0: [173 155 135  89 174  90  80  99 139 176 127  99 101 108 227 121 104 146
 127 171  69  91  76 165 155]
1: [180 123 167  92  58 134 133 125  75  93 207 101 156 161 137 102 136 181
 154  87 158 152 186 171 148]
2: [128 139 167 138 146 144 104  61 143 201 103 119 135 157 126 193 141  93
 111 197 172 142  59  59 188]
3: [129 140 112  80  73  93 127 107 189 134 115 134 106 117 128 152 113 171
 172 215 102 128 107  76 112]
4: [157 166 155 111 143  82 159 121 166 158 108 125 144  73 219 125 110 218
 171 173 106 161  69 148 140]
5: [121  41 143 151 125 210 213  88 110  94  94 172 141 135  76 175 125  96
 105 101 150 189 138 113  99]
6: [ 81  77 162  10 142 110 135 185 135 150 194 157 141  95  97 115 153 135
 123  47 144  79 163 128 199]
7: [187 200 179 151  95 132 131  97  79 133 177 100 162 115 159 122 143 198
 244 166 146 227  88 141 193]
8: [ 84 107 109 158 198 137 154 109 160 178 133 185  75  97  92 243  89  87
  56 120  74 106  34 161 110]
9: [132 109 255 157  62 255 205   6 179  81  69 156 132 173 149 141  94 178
  44 141 127 167 118 107 126]
10: [140 113 169 133 130 192 190 140 122  59  99 128 145 128  81 147 147 177
 124 157 127 130 172  70 107]
11: [124 119  85 132 174 157 142 138 166  89  95 106 158 158  81 142 123 105
  87 123 136 132 164  93 102]
12: [116 158 118 168  16 146 174  84 152  32 167 123 114 150 118 200  95 195
 190  71 127 190 115 118  11]
13: [249  91 141 130  88 116 169 123  89 105 111 188 139 162 183  37 171 255
  59 180 206 157 191 172  89]
14: [105 152 156  84 143 118  57  76 152 171 190  43  88 130 145 168 101  77
 207 123 123 181  55  66 191]
15: [110 163 120 114 100 190 125  95 148  64 117  77 124 195  71  60 142 128
 154 138 179 151 121  51  98]
16: [172 105 147 156 172 201 159 110  17  85  25 106 193 122  86  50 182  95
  79  75 195 147 132 116 183]
17: [ 73 186 106 153 160 111 104  79 122 147 116 113 158 116  86 168 101 113
 151 165 174 136 126 109 151]
18: [142 107 176 120 113 105 106  91 109 188 148  53  89 143 173 123 128 127
 127 112 120 147  91 178 197]
19: [144 141 127 172 108 156 179 123  83 117  87 106 124 170 113 135 120 149
  83 187 132 156 155 115  87]
20: [ 98 101 106 130 108 108 107 181 169 110 138  68 105 133  95 145 150  92
 153 106 115  99 159 114  82]
21: [151 138 207  71  87 156 169 122 104 137 193 132 157 114 201 121 127 148
 157  21 160 135 201 158 177]
22: [ 96 126  72 178 188 174 137 187  73 110  51 196 131 131  15 152 117  92
  44 107 214 177 126 114  89]
23: [120 119  77  94 170 123  75 150  80  95 110 105 158 126  74 101 145  57
 117  97 163  99 199  84 111]
24: [114 119 150 103 143 131 141 159 141 168 164 142  95 109 145 165 138 129
  82  61  87 102 138 153 151]
25: [164 117 118  79  79 125 152 141 149 107 164 151 132 169 130 118 144 248
 102 114 136 168 154 135  74]
26: [111  91 184 155 113 146 140  40 154 175 145 155  77  96 147 230 101 122
  72 136  99 138  80 141 203]
27: [109 130 169 144  97  90  57 123 142 166 188  48  95  85 173  96 165  86
 175  81  84  94 150  74 193]
28: [ 83 121 124 127 147 148 122  86 171  59  91 111 134 209  99 125 156 100
 138 122 156 125 124   9 134]
29: [123 160 125  46  53 160 140 124 180 119 197 133 171 114 114 114 138 193
 116 139 213  93 167  61 206]
30: [ 22 142  75 152 165 146  81 140 227  88 156  74 128 130  84 207 127   7
 187  72  71 103  87  75 112]
31: [205 139 213 114  75 121 157 158  40 151 178 187 169 109 157  54 153 234
 175 146 125 210 163 176  93]
32: [136  92 123 164 166  90 162 147 141 127 156 141 106 125 146 166 156 111
  95 114  43 139  77 195  55]
33: [ 72 101  93  88 158 140 111 222 132  83 103 224 132  88 108 113 148 104
  98 132 162  47 171 158  87]
34: [127 207  41 107 161  70 112 165  45 170  96 148 140 106  79 103  90 120
 167 140 169 142 129 144  86]
35: [128  90 197 129 125 163 141  93 188 115 153  79 110 152 165  44 173 185
  84 130 126  70 184  70 161]
36: [118 178 152 160 119 150 105 122 167 140 123  98 162 171  73 164  97  60
  97  83 132 159  67  76 133]
37: [ 63  98 195 128 180 100  44 127 151 197 215  73  95  82 157 132 145  68
 174  66  88  48  97 148 236]
38: [114 100 146  79 119 113 111 130 139 184 124 140 163 142  64 181 118  71
 148 159 190 113 117 128 153]
39: [113 149 102  84 137 126 142 153 169 109 163 192 147 113 114 120 138 145
 156 128 179 102 104 123 128]
40: [173 143 108 190 132 163 178 117  41  92  13  91 199 136  89  81 183  66
 127 124 203 203  90  88 121]
41: [139  73 166 134  93 141 180 133 172 150 105 207 156 131 112 150  79 157
  79 180 238 184 124 113 129]
42: [158 104  91 124 159 147 160 173 100 120  99 188 180 113  51 118 162 102
 126 100 193 136 140 154 147]
43: [119 105  96 143  87 152 133 115 124  55 127  96 139 104 133  37 192 144
 118 107  94  73 150 138  72]
44: [162  51  81  35 160  93 167 155  95 149 146 175 173  84 103  98 144 115
  94  83 100  70 184 184 146]

[ 99 161  53  93 142  79  52  91 112 123 134  66 109 146 150   0 210 129
 175 100  96  60 121 102 133] 43 27
[101 154 160  65 115 148  80 114 223 143 127 112 141 154 150 105  96 193
 145 243 149  91 110  29 197] 3 29
[141 203  83  77 151  65 100 172 140 158 162 153 105 177 170  91 117 243
 190 166 158 112 140 127 169] 39 4
[ 69  76 227 138  77 129 170 100 128  98 185  58 171 118 143 166 126  56
 199   0 155 177 175 138 148] 21 1
[154 107  81 105 171  44 108 158 114 152 121 168 108  89  66 102  68 175
 160 158 147 119 136 163 105] 34 39
[167  69 122  82  74 181 155 183  94  88 115 138 141 110 143 126 141 165
 122 163 148 118 166 132 134] 10 25
[146 109 100 158 118 110  99 221 121 140  91 140 120 151 107 102 130 146
 165 115 140 108 117 145  97] 20 39
[ 76  89 141  14  90 199 146 190 233  84 149 156 178 144 134 117 138 114
 122 120 212  84 159 100 233] 29 6
[122  68 167 147 178 127 184  41 197 166 143  80 116 150 149 223  69  97
  77 146  37 125  48 124 144] 26 8
[173 164 154 112 116  94 116 147  90 142 156 125 165 137 119  56 148 121
 201  83 193 129 180 136 102] 1 39
[150 100  71  56 217 117 115 242 137 173 113 203 175  98 107 126 167 109
 130 187 234 120 195 115 190] 42 33
[148 106 140 191  89 177 187  98  24 100  51 132 205 202  94  99 120  97
 120 177 203 209 124  87  92] 40 19
[148 135 121 138 174 124 140 180 137 167 170 146 121  70 114 157 143  85
 100 128 120  49 114 175 128] 24 39
[138 119 119 151 196 137 150 152 169 197  56 218 119 103 109 245  92 115
  92 199 140  87   0 168 145] 8 2
[164 197 164 116  59  80 132 128   0 157 193  88 182 149 163  77 158 191
 177 110 133 121 158 140 182] 1 7
[122  81 181 155 124 156 145  51 166 146 119  54  91 103 217 108 134 120
  71 167  96  77  99  89 149] 35 18
[118 196 107 130  48 113 137  67 220 147 167 117 133 158 190  87 115 191
 113 203  54 101 157  68 157] 3 35
[120 116 173  93  88 132 115  75 216 100 151 117 125 144 141  88 133 138
 114 149 130 101 139  91 140] 35 3
[122 175  84 140 178 102  74 125  64 157 107 139 157 164  64 173 106 127
 174 111 154 123  97 141 162] 17 34
[ 65  67 123 168 150 106 174 173 156 175 106 248 119  51  97 255  80 123
  44 116 100 111  14 224 103] 8 32
[119 180 120 170 113 116 145 124 164  82 104  71  93 120  93 119 103 144
 112 168  69 145 114 123  40] 19 20
[164 114 228 129  75 130 158 134 123 135 195  95 130 117 186 127 138 107
 165  46  79 136 178 201 159] 21 1
[106 100  66 155 143  81  96 105 135 110  86  69 100 153 143  86 128  84
 164  96  44 116 115 110  64] 20 43
[177 124 224 113 157 119 154 120   4 175 146 114 156 129 136 156 201 111
 108 121 136 175 129 145 175] 18 1
[101  77 103 117 122 165 113 131 143 144 115 127 124 149 115 151 134 120
 106 141 143 153 104 114 122] 11 38
[ 93 157 146 167 141  66  54  61 119 223 178  46 117 106 140 182 111  71
 240 114 120 137  82  73 179] 14 27
[128 141 127 168 131 116 136 140  84 169 169 122 126  93 171 151 135 118
 153 151 131 167  87 191  69] 32 18
[141 125 132 188 175  93 126  99 170 170 144 171  96  95 107 216 100 116
 129  83  67  86  39 165 126] 8 32
[137 121 172  57 121 110 139 119 158 123 184 164 136 150 141 154  83 142
 146 131 154 133  80 112 136] 39 38
[149 139 191 111 142 160 113 131  57 158 125 102 177  71 143 181 104  77
 106 117 201 166 145 128 173] 38 17
[206 152 158  42 118 112  92 186  85 174 123 143 161 169 126  94 134 183
 106 187 172 110 154 116 240] 29 38
[160 119 134 100 135  92 106 143 110 144 160 142 139 102 133 183  89 149
 153 134 117 148 143 139 180] 24 38
[171 142 164 174 178 125 126 129   6 123  62 122 173 104 122 119 149  67
 137  71 134 170 140 177 166] 16 42
[174 150 165 153  80 120 136  80  98 124 167 119  56  90 143  93 113 153
 141 106  63 152  76 187 128] 18 32
[152 161 159 135  74  89 123 126 146 136 146 144 127 127 125 156 111 158
 140 146 142 166 102 135  77] 3 25
[107 140  28  81 134 118 101 190 121 104 149 181  98  82 105 164 119 163
 186 129 146 147 146 161 102] 39 34
[ 82  75 170 164 113 230 168 132 145  83 163  86  76 113  75 197 154  28
 107   0 103 171 107 144  69] 5 20
[ 57 120  81 143 171 127  76 117 144 149 112  66 127  99  92 141 147  92
 116 124  58  85 109 180  81] 20 32
[175 120 124 123 170 109  99 130  84 152 101  60 155 114 138 104 175  97
  72 174 145  90 166 153 150] 23 11
[126 225 106  61  28 108 163 115 173  72 168 116 146 192 151  61 140 255
 148 167 118 150 187 138 106] 25 1
[108  47 189 155 113 175 161  85 210 100 113 101  91 116 154 150  80 115
  44 117  33 131  80 112 121] 26 24
[ 86 163 134  93 103 107  96  68 151 144 191  65  75 127 104 143 111  48
 194 107  90 155  89  78 182] 14 27
[118 120  12  80 114 142 143 171 131 141 121 121 116 120 140 125 171  85
 118  69 129 127 169 178  83] 20 24
[ 90 134 106 156 139 145 121  82 135  90 125  58  95 118 163  85 139  75
 122  60  77 103  92 138  16] 43 20
[131  66 246 146 140 176 135 132 164 154 123  96 121 114 200 120 180  52
  27  46  49  98 123 174 140] 24 18
[162 157 131 102 109  71 131 164 146 179 145 155 154  61 136 116 124 179
 148  98 104 118 160 154 182] 24 39
[108  96 177 145 142  72 121 145 108 197 189  53 103 105 178 111 124  47
 131  87  59  85 157 102 179] 27 37
[165 139 184 157  65 164 123  82 152 105 173  71 109 143 143 103 142 147
 171  85 166 153 181 114 114] 1 21
[142 124 191 195 149 113 153 106  70 150 173 120 108 112 204 122 123 155
 113  82  81 159  60 176 149] 18 32
[136  84  96 148 162 111 102 189 111 144 138 168 104 136 160 129 162  85
 126  82  77  69 159 195 124] 24 32
[140 127 116 169  70 186 172 117 111 108  87 124 188 138 126 120 102 134
 138 160 186 150 126  96 148] 19 10
[156 144  53 201 184  80  90 112  59  98  64 103 187 151 135  84 158  44
 108 135 126  59 114 125 112] 23 11
[109 158 108 120  86  91 166 115 160  34 219 120 116 120  96 193 132 198
 217  49 183 187 153 126  61] 12 25
[114  93 140 164 168 146 176 171  85 118  55 129 138  99  85 138 176  51
  99  78 155  96 167 148 108] 42 11
[122  97 112  85 121  73  91 194 107 133 132 184 134  84 116 168 163 133
 181 107 119 104 143 163 115] 39 20
[124 163 120 163 119 104  80  64  95 159  91  59  87 135 182  85 109 144
 187 156 121 162 151  95 167] 18 17
[137 117  92 112 109  69 136 236  74 146 123 227 193  55  83 141 114 130
 134  43 109 172 157 178  83] 42 44
[ 52  69 228 129 138 207 149 107 107 121 225  35 172 119 135 147 161  70
 194   0 137 185 140 116 161] 21 27
[170 150 106  62 195  84 108 237  65 209  65 255 161  81  54 138 173  90
 124 109 238  37 197  85 213] 42 33
[110 123 150 103  87 167 116  67 184 127  89  65  89 132 165 111 173 119
 125 154 118  72 109  86 195] 35 18
[177 160 234 118 110 164 146 119  53 115 184  80 154 175 142 101  94 134
 157 114 195 185 210  82 153] 1 21
[100  81 137 155 142 173 189 128  97  89  51 115 148 137  94 142 146  69
  55 112 131 142  76 169  34] 5 11
[137  93 159 116 181 176  85 117 136 143  89  63 116 138 202 102 184  49
 128  74 123  48 139  90 175] 27 35
[150 106 172 234 154 199 143  96  60  98 101  96  82 119 185 134 133  81
 101  45  53 175  83 176  66] 32 19
[ 78 123  48  18 146 103 142 200 142 180 140 213 139 110  67 136  88 198
 129 136 158 107  89 157 183] 39 6
[169 122 180 168  95 168 135  89 141  90 176  96 114 122 206 116 123 149
 108 140  58 186 153 189  26] 32 19
[103  97 188 159 164 137 122  99 136 125 176 105 111 111 151 154 118 109
 111  98  56 125 121  93 130] 24 32
[111 114 127 108  94 131 154 118 110 113 176 123 134 172 155 142  95 190
 113 130 125 156  89 111  92] 25 19
[119 112 188 166 108 178 128 112 152 116 176 183  99 115 145 136 119 146
 119  51 122 146 158 159  95] 24 21
[142  79 134 114 125 155  57 105 173 145 128  87 107 107 190  53 146 132
  65 140  67  57 192 131 174] 35 43
[ 95  66 133 113 173  70 101 101 168 157 105  54  79 121 191 152 166  97
  53 151  61  58  78 158 130] 0 32
[137 118  76 118 122 109 107 136 152  92  71 113 104 158 136  72 164 166
  95 180 102  86 167 125 102] 43 11
[100 156  66  88 157  75  93 172 142 119 128 179 112 175  84 122 127 146
 146 188 138  78 169  87  81] 39 3
[ 94  43 121 131 179 119 153 168 166 210  49 221 143  71 107 200 125  87
  29 180 130  68  42 186 188] 8 38
[148 128 102 160 207  88 100 164  50 160  67 184 216 129  99 124 155  62
 148 132 243 110 106  87 140] 42 23
[ 60 150 107  81 116  76  58 137 177 106 149  92 150 136 105  61 169 139
 148 124 152  91 162  49 118] 20 23
[136 152 171  97 151 107 129 171  73  94 115 188 167 164  77 125 129 125
 132 125 195 130 176 175 115] 42 39
[201 123  92 102 113 164 169 188  96  83  94 180 191 140 208   3 166 255
 150 194 122 156 203 136 135] 13 31
[154 102 149  86  89 129 187 164  91 156 173 209 146  86 143 126  86 228
 160 149 136 198 160 178 117] 31 25
[ 58 113 119 176  96 134  94 124 202  90 159 106 113  71  73 122 122 120
 124  77 103  89 103  45  50] 20 30
[133 123 119 152  99 107 113 121 114 112 137 155 108 166 146 120 114 110
 127 132  99 160  98 119 122] 19 32
